In the rows, zero is written as 128.
R: several groups of rows, each row roughly a mix of its group's hidden directions:
R (101 x 10):
[[ 99  89 115 143 125  64 131  94 159 165]
 [133 107  76  82 144 151 173 124  84 144]
 [ 83 159 120 103 170 121 164  75 154 132]
 [ 46 118 111 126  92 130 150 108 101 145]
 [152 173 125 134 151 136 168  55 135 142]
 [101  76 138 141  94 113  78 160  91 148]
 [131 136 116 135  80 163  92  66 165 133]
 [191 159 137 119 193 129 149 135 149 126]
 [183 151 149 167 159 155 126 121  75 146]
 [136 156 123 119 203 130 169  89 152 132]
 [204 157 156 145 113 147  97 106 132 105]
 [ 60 105 127 147 162  79 119 104 150 136]
 [111  97 136 141  71 146  87 162  79 128]
 [ 78 123 108  97  87 141 154  83 115 170]
 [104 107 147 118  85  88  86 185 124 106]
 [135 162 165 134 183  73 120 125 163 109]
 [137 138 158 125  99 164 107  50 153 134]
 [122 120 136 139  92  84  62 139  80 133]
 [152 176 104 106 149 172 182 101 117 142]
 [159 134 166 124 103 114  55 136 132  87]
 [154 119 134 161 117 123 139  74 200 136]
 [100 106 167  97 116 154  80 170  88 117]
 [127 127 140 107 209  79 129 111 146 113]
 [165 186 116 104 135 174 130  76 122 118]
 [ 88 131 159 174  74 108  94 159 146 133]
 [ 86 130 112 112 136  99 193 179 136 144]
 [ 81  79 150 162  98 107  99 155 161 122]
 [182 174 138  89 165 100 155 143 126 105]
 [ 61 123 157 119 104 160 128 110  73 134]
 [163 121 119 160 129 183 184 109 164 141]
 [156 129 154 118 186 138 183 108 171 121]
 [161 141 106  90 153 112 194 143 162 104]
 [186 113 123 116  61 124 113 160 135 101]
 [148 162 119 112 149 128 178  60 134 158]
 [143 132 127  99  77 177 134 124  72 163]
 [114 133 116 121 125  96  86 175  60 140]
 [125 109 146 136  57 147  71 151 125 107]
 [141 179 132 127 188 151 169  87 128 138]
 [135 134 129  88 121 113  80 184  74 119]
 [ 70  77 137 133 107  98 117 175 152 120]
 [133 184  83 113 129 152 101 110  71 134]
 [ 98 134 102  94 108 104 168  75 175 134]
 [185 127 119 130 125  92 138 143 191  91]
 [141 185  84 109 159 167 166 112 106 116]
 [112 111 103 120 143 193 184 110 162 134]
 [116 152 111 118 198 137 143  67 123 146]
 [177 174 129 132 179  92 142  99 101 141]
 [ 79 103 154 142  74 131  99 149  80 124]
 [185 140 170 173 141 122 103 101 165 112]
 [101  81 135 135  92 120  91 140  78 172]
 [ 68  97 128 151  96 173 102  99 150 145]
 [140  72 147 146  76 121  86 161 138 103]
 [163 150 120 109  75 190 106 118 100 115]
 [116  94 109 140  92 154  70 130 185 132]
 [113 141 119  89 173 173 146 181 161 138]
 [ 50 122 132 134 143 110 121  78 101 148]
 [ 68 115 135 159 177  81 113 106 144 126]
 [140 117 117 133 207 123 164  83 146 139]
 [205 151 125 150 169 138 160 133 149 140]
 [144 134 132 108  84 171  91  78 171 119]
 [130 127 109 106 141  87 149 125 209 103]
 [159 178 147 114 185 140 143  93 162 109]
 [148 160 113  94 166 121 172 108 188 119]
 [145 137 147 176 124 177 107 155  67 123]
 [150 129 136  95 168 155 115 205 142 120]
 [ 59  89 113 124 155 157 142 109 169 132]
 [142 156 115 121 121 159  64  69 132 152]
 [ 94 153 112  92 116  82 148 180  88 140]
 [204 148 131 105 149 141 136 133 172  96]
 [ 52 114 142 138 134 160 164  95 113 147]
 [ 45 119  90 116 122 149 124 136  97 148]
 [175 102 135 141 136  73 102 158 168  97]
 [201 108 147 160 146 113 105 155 102 153]
 [111 110 114 158  82 159  80  97  88 154]
 [180 119 154 158  89 124  66 146 133 110]
 [140 156 131 134 196 135 127  60 137 136]
 [147 153 150 154 107 163  97  54 129 139]
 [161 158 121 106 160 128 158 183  85  95]
 [118 120 152  79 133 155 196 139 146  91]
 [118 113 132 118  52 145  81 159 106 113]
 [191 171 119 142 118 168 171 113 140 108]
 [ 85 143 104 127 123 122 122 163  49 135]
 [122 148 118 122 192 108 160 119 192 117]
 [ 45  96 141 148 136 144 139 110 119 159]
 [181 147 133 101 183 151 143  90 150 102]
 [ 46  94 140 131  94 141 125 142  99 134]
 [ 53  87 120 144 144  96 115 129 145 160]
 [185 171 139  89 133  80 130 117  93 124]
 [131  75 129 160 103 127  93 186 109 159]
 [128 157 128 128 165 105 164  51 133 148]
 [202 156 111 132 172 115 154 129 159 117]
 [173 140 129 131 167 136 165  91 189 125]
 [153 142 123  86 147  96 133 191  84 109]
 [178 113 140 142 182  96 111 177 156 125]
 [ 69 113 120 150 122 165 144  72 155 153]
 [159 123 122 131 156 125 176 102 202 122]
 [150 184 106 125 138 171 152  82  99 154]
 [ 82 130 166 108 158 161 102  89  91 158]
 [ 95 110 188  80 119 173 127 135 109 105]
 [122 118 168 180 102  96  64 127 141 124]
 [157 182 131 124 165 169 170  91 113 140]]

one row of each group, then the others: which group is each in?
[ 94 129 115 148 182  90 181 123 139 164] -> (67)
[ 68 117 135 106  87 182 139 139 102 103] -> (30)
[169 176 116 100 113 154 172 106 157  93] -> (128)

[ 64 157 124 140 170 156 158  89 121 145] -> (128)
[166 100 150 167  85 113 112 119 188 116] -> (30)
[111  99 154 151 109  74 131 186 162 117] -> (67)
[206 137 154 116 157 122 137 125 173 109] -> (30)
[ 57  78 132 141 121 103 106 144 121 162] -> (30)
[116 154 123 135 207 166 137 107 102 152] -> (30)
[207 161 131 137 168 141 156 132 147 120] -> (128)
[150 179 161 162  71 160 110 133 146 122] -> (67)
[111 140 109  89 103 152 191 180 138 122] -> (67)
